Small tables with named rows and columns. After each table, cells are looked up by row and column.

Table pekep
|  | nid | tol | ripofev | tig | domiro | zabanu |
|---|---|---|---|---|---|---|
| buzog | 26 | 27 | 26 | 88 | 26 | 89 |
| lom | 88 | 85 | 90 | 88 | 24 | 90 |
| lurinil | 26 | 25 | 24 | 88 | 27 | 91 |
| runir | 90 | 88 | 85 | 87 | 28 | 84 |
| derezi | 24 | 23 | 26 | 25 | 87 | 28 |
| morun | 87 | 90 | 88 | 25 | 88 | 26 |
| sud | 23 | 27 | 25 | 26 | 90 | 26 |
| fote | 87 | 89 | 88 | 25 | 90 | 27 |

What is the zabanu of morun in pekep?
26
What is the nid of sud in pekep?
23
What is the nid of buzog in pekep?
26
What is the tol of morun in pekep?
90
What is the ripofev of runir in pekep?
85
What is the domiro of buzog in pekep?
26
What is the tig of fote in pekep?
25
What is the domiro of runir in pekep?
28
What is the tol of lurinil in pekep?
25
What is the domiro of derezi in pekep?
87
What is the nid of runir in pekep?
90
What is the zabanu of buzog in pekep?
89
What is the nid of lom in pekep?
88
What is the ripofev of sud in pekep?
25
What is the zabanu of fote in pekep?
27
What is the tol of sud in pekep?
27
What is the domiro of lurinil in pekep?
27
What is the tol of runir in pekep?
88
What is the nid of lurinil in pekep?
26
What is the tol of derezi in pekep?
23

muv:
,rupu,fabap
tuk,-641,-641
zopuleg,112,-879
rogero,349,869
sokotem,-219,-667
lud,46,-677
dimuf,575,168
godab,315,-751
noga,455,888
binizi,749,-25
vob,-367,-699
vis,-447,-90
fovu,-22,-313
noge,-190,-852

rupu of tuk = -641
fabap of dimuf = 168
fabap of zopuleg = -879
fabap of fovu = -313
fabap of rogero = 869
rupu of fovu = -22
rupu of vob = -367
fabap of tuk = -641
rupu of vis = -447
rupu of lud = 46
rupu of zopuleg = 112
rupu of noga = 455
fabap of noga = 888

fonuti:
,kuloga,nubur,dugik,rok,gadadi,naruv,buge
dabe,3.4,5.9,3.3,3.0,2.6,3.3,2.7
lokoni,3.8,6.9,3.6,2.8,2.3,3.7,2.5
vekore,3.6,3.4,3.5,3.2,3.3,3.3,3.1
fir,3.3,7.6,3.1,3.0,2.4,3.0,2.5
rab,3.4,4.5,3.1,3.4,3.6,2.7,3.1
lovid,3.9,5.1,3.3,3.6,4.1,2.5,3.2
morele,3.4,7.2,3.2,2.9,2.4,3.3,2.5
fes,3.9,3.5,3.6,3.2,3.4,3.5,3.1
felipan,3.4,4.1,3.2,3.3,3.5,2.8,3.1

fes, dugik -> 3.6
lokoni, dugik -> 3.6
morele, gadadi -> 2.4
fes, nubur -> 3.5
fes, naruv -> 3.5
morele, dugik -> 3.2
felipan, nubur -> 4.1
lokoni, naruv -> 3.7
morele, buge -> 2.5
fir, gadadi -> 2.4
morele, nubur -> 7.2
Which row has the largest naruv? lokoni

musofut:
	dakazu	lak	vusen	ramoru	nesigom
betil	-0.43	-0.36	0.09	0.14	-0.03
mebibel	0.30	0.31	-0.18	0.17	-0.31
nebefa	-0.44	-0.04	0.23	-0.08	-0.01
silam	0.55	0.03	-0.21	-0.13	0.16
gon	-0.45	0.05	0.28	-0.09	0.21
gineme	-0.53	-0.06	-0.41	0.18	-0.14

dakazu of mebibel: 0.30
dakazu of gon: -0.45
lak of gineme: -0.06
lak of silam: 0.03
vusen of betil: 0.09
nesigom of mebibel: -0.31
vusen of gon: 0.28
nesigom of gineme: -0.14
nesigom of betil: -0.03
lak of betil: -0.36
dakazu of gineme: -0.53
dakazu of betil: -0.43
vusen of nebefa: 0.23
nesigom of nebefa: -0.01
ramoru of gon: -0.09
nesigom of gon: 0.21
dakazu of silam: 0.55
lak of nebefa: -0.04
Row with the largest vusen: gon

